In the rows, zero is written as 128.
A single turn carries every row of the set below to another of its rows. Some are shown first; where does it send the rows asked next?
z386: [124 122 121 142 158 125 150 114 148 125 161  95  79 106 101 128 128 125
 112 138 133 116 129  94 128 109 102 118 121  94 155 132 161]
z631: [130 108 105 133 111 133 103 141 121 155 112 101 139 100 116 125 154  93
 138 111 143  86 164 137 112 126 126 109 108 124 132 153  75]
z559: [121 133 131  90 130 132 121  72  97 112 156 102 172 129  97 106 112 138
 121 137 144 130 170 105 134  96 131 144 137 104 137 152 145]
z111: [109 134 124  69 138 133 139 100 107 156 135 115 168  98 124 114 145 116
 120 113 138 105 171 118 139 110 133  96 111 133 130 142  92]
z988: [136 133 134  80 145 142 114  82 139 112 153 149 160 126 121 100 106 114
 130 132 153 136 173 124 149 103 137 160 168 139 133 131 119]
z915: [117  96 108 176 114 119 122 117 135 110 146 112 145 110  93 138  85 135
 191 124 134 152 140 129 106 119  96 137 155 106 140 107 126]
z500: [101 140 148 167 104 131 122  89 130 115 113 130 107 114 148  82 128 129
 103 126 128 119 130 121 133 135 156 104 118 111 127  79 147]
z69: [135 113 116 118 124 146 116 162 159 140 113 134 146 128 111 123 138 114
 122 128 108 119 152 142 119 137 135  92  82 140 119 153 116]
z217: [105 113 116 139 102  98 119 127  97 146 114 112 165  97 137 132 121 100
 194 121 146 117 135 156 125 112 122 131 152 114 142 124  71]
z905: [ 72 121 127 148 120 111 137 142 127 131 119 136 138 106 135 122  98 150
 209 125 142 143 120 149 128 110 122  98 156 118 147 130 112]
z782: [ 86 131 110 110 150  91 151 121 146 130 135  98 118 122 135 111 124 102
 132 151 100 104 120 157 176  95 106 105 127 138 131 115 138]
z134: [123 113 161 107 127 107 144  90 137 101 154 138 163 116  93 103  88 119
 136 140 137 145 155 137 139  96 126 166 148 114 121 118 157]
z414: [144 128 101 139 131 144 107  82 132 118 153 125 152 139 114 128  89 127
 179 122 147 147 148 123 124 120 111 163 184 117 150 118 107]
z808: [147 104 102 143 110 121  88 135 117 111 131  88 111 126 112 136 134  98
 129 151 142  94 138 124 108 115 124 153 113  85 146 158 129]
z705: [ 89 117 154  90 157 156 154 105 120 153 141 139 149  75 113 115 126 123
 140 106 131 146 162 105 161 115 130 110 138 133 116 145 130]
z283: [ 73 131 124 121 153  77 142 142 136 136 134 133 127 122 142 120 111 125
 158 159 122 120 105 165 161  95 123 105 136 112 158 127 134]
z399: [121 102 116 164 117 129 126  90 105 160 123 133 113 103 150 108 134 121
 118 119 113 133 109 127 166 141 145  97 134 106 140  73 146]
z74: [ 70  94 120 129 131 112 120 150 125 126 108 132 116  73 152 133 113 111
 195 134 137 125 117 146 128 108 121 112 141 126 134 108 107]
z680: [ 88 121 115 178 119 139  94  96 140 118 149 145 134 131 115  90 136 132
 120 138 128 128 135 125 142 158 144 106  88  96 140  80 132]
z839: [109  92  97 131 125 156 122 131 152 146 121 122 162 119 102 119 131 100
 146 106  98 119 171 137 126 139 112  97 105 143 101 140 103]
z677: [132  83 130 129 120 138 108 148 158 104 122 139 111 107 110 123 126  93
 125 140 135 101 151 127  79 123 137 141  97 104 124 133 140]
z141: [124 136 139 168 106 125 124  88 123 127 146 136 143 111 139 108 128 139
 126 123 125 156 131 106 159 157 138 109 109 120 134  66 137]
z370: [138 123 111 125 153 135  88 133 161 109 134 126  90 126 144 125 131  94
 111 148 153  91 152 116 103 115 135 159 133 112 153 139 118]
z110: [ 96 143  90 107 160  96 123 111 146 132 136 119 128 136 169 118 116 100
 160 148 132  99 130 152 156 100 111 126 163 141 154 105  96]
z998: [ 89 133 139 170 122 141  87  95 112 105 112 133 127 101 120 111 107 149
 121 141 129 156 120 135 136 143 153 120 111 106 133  74 126]
z744: [121 134 117  91 167 178 112 102 132 153 132 136 142  99 133 128 129 116
 124 102 141 127 177 101 138 123 135 119 149 146 129 144  89]
z268: [ 95 123 112 132 140 127 102 119 129 122 119 136 123 100 156 128 100 114
 193 125 163 125 136 142 116 109 128 143 188 124 150 113  78]
z392: [ 91  90 106 174 118 120  73 101 123 132 126 145 129 109 119  95 123 127
 123 136 131 136 130 152 177 131 143 105 127 109 137  71 132]
z735: [118 125 115 153 159  87 141 140 147 133 144  99  99 137 125 135 116 134
 114 148 117 118 122 126 131  96 114 108 132  95 165 140 166]
z415: [ 87  94 123 172 142 148  89  97 102 150 116 149 138 106 128 122 126 121
 107 124 108 139 129 127 145 151 164 117 117  91 133  96 135]
z745: [ 78 151 112 107 142  81 141 105 101 139 131  86 145 101 151 124 127 127
 148 137 138 105 138 137 151  86 108  94 137 128 150 118  96]
z325: [150 118  83 123 145 158  92 127 162 141 132 127 140 141 126 131 136  89
 127 121 122 100 167 128 116 139 121 129 124 140 134 135  81]
z652: [128 101 119 148  95 124  96 105  98 113 146 113 160 117  98 121 108 120
 179 131 163 136 157 118 118 115 126 166 158  86 143 155 121]
z979: [109 138 110 105 147  94 120 108 107 110 163  83 111 123 133 125 129 130
 123 166 151 104 133 103 140  87 115 132 120  93 164 135 149]
z379: [107 104 142 176 110 114 103  98 121 143 120 144 142 106 148  92 132 116
  99 112 118 139 159 127 172 131 155 113 136 121 119  86 145]
z577: [117 121 136 102 152 164 133 121 135 158 129 133 153 105  84 112 123 146
 114 107 126 146 165 125 151 115 132  86 122 134 124 167 129]
z182: [138 103 155  96 127 133 137 106 129 130 143 161 164 112  89 100 101 144
 135 124 149 156 160 131 138  98 144 132 151 110 136 143 156]
z252: [118 152  96 130 181 125 124 106 142 127 151  96  86 133 150 139 122 117
 125 143 136 104 126 102 135 106 109 135 154 112 170 131 129]
z457: [134 105 125 145  99 120 137 116 132 119 132 137 172 137 105 119  81 148
 189 120 132 159 141 146 108 114 125 127 163 112 135 130 140]
z825: [140 103 124 148 127 118 114 175 158 121 125 126  93 115 132 135 137 122
 121 138 140 112 141 115  97 118 133 108 100 105 144 151 147]

z825 -> z69
z268 -> z110
Where do these go?
z392 -> z399
z839 -> z705
z808 -> z631

A single turn carries every row of the set below to another of its rows. Some are shown first; where does it send the rows asked next?
z199: [ 99 172 133 122 104 136 134 143 135 116 120 145]
z271: [162 124 117 160 114 112  86 123 128 123 148 163]
z930: [148 146 127 117  80 111 140 152 150 132 165 152]
z741: [118  98 107  81 123 111 111 148 130 121 127 118]
z163: [149 122 119 140 118 115  72 103 123 103 132 143]
z380: [117 140 151 126 121 113 126  88 120 100 113 143]
z475: [161 124 135 128 103 141 133 128  99 156 159 173]
z437: [132  88 128 141 114 126 165 102 136 129 149 110]
z616: [138  96 131 143 109 131 173 133 138 148 163 129]
z838: [122  80 122 101 131 120  87 122 133 133 132 111]
z997: [152 108 158 128 113 155 129 120 112 162 160 163]
z766: [123 127 120 142 104 169 106 116 126  91 141 118]
z527: [116  85 123 139  95 155 115 127 129  96 153 136]
z651: [135 143 124 150 116 106  69 117 128 117 143 148]
z736: [123 100 128 135 114 166 104 113 119  99 117 117]
z570: [ 93 146 146 125 117 131 133 149 145  98 112 129]
z618: [129 140 145 108  84  91 116 159 145 149 155 132]
z362: [138  92 129 122 124 133 179 128 136 145 141 121]
z94: [139 134  99 153 126 101 112 171 146 146 140 133]
z255: [176 111 147 126  87 139 114 122 104 139 162 141]
z599: [134 150 150 126 108 105 109  83 122 114 122 144]
z974: [134 132 145 108 137 141 127 135  75 139 113 131]
z145: [102 165 145 135 104 128 140 152 141 103 133 120]
z639: [122 115 138 102 128  84 143  93 136 130 129 123]
z169: [126 131 138 116  86 112 138 152 165 118 168 149]
z875: [128 116 133 101 146 122 111 134  92 169 123 146]
z276: [132 140 136 105 134 123 116 142  89 177 139 133]
z296: [124 125 105 158 139 118  88 166 130 140 152 136]
z445: [127 103 110 154 143 141 146 165 126 150 150 127]
z18: [146 130 105 140 138 102  78 156 123 147 138 129]
z433: [ 86 147 158 147 107 135 130 152 114 122 133 143]
z295: [110 109 141 146 113 156 110 118 130  92 137 104]
z576: [132 105 112  96 129 130  88 133 141 128 150  96]
z16: [147 130 152 139 101 143 137 133 107 150 180 163]
z956: [136 127 148 103 111 108 164  93 134 129 123 130]
z487: [143  95 108  94 119 120  89 124 122 147 132 109]
z242: [132 145 149 135 139 101 111  94 102 121 119 160]
z125: [115 123 142 109 109  98 170 113 150 126 133 130]
z529: [120 125 150 104 157 135 112 145 103 166 134 124]
z310: [114 143 141 114 139 125 127  87 127 107 107 148]
z603: [130 143 131 160 140 138 134 160 124 173 152 126]
z160: [108 114 131 104 119 108 160 107 167 125 139 132]
z802: [158 140 106 132 134 110  83 148 138 156 145 129]
z364: [137 130 134 102  82 115 133 136 163 147 155 163]
z724: [118 125 120 169 135 136 158 153 121 143 133 114]
z712: [125 104 134 154 113 147 162 124 149 149 170 131]
z658: [163 129 117 135 129 133  82  93 124 114 131 146]
z895: [134 122 123 163 140 135 135 166 108 165 150 128]

z242 -> z639
z199 -> z364
Where do these go?
z18 -> z163
z802 -> z658
z736 -> z570
z838 -> z295
z651 -> z599
z618 -> z255

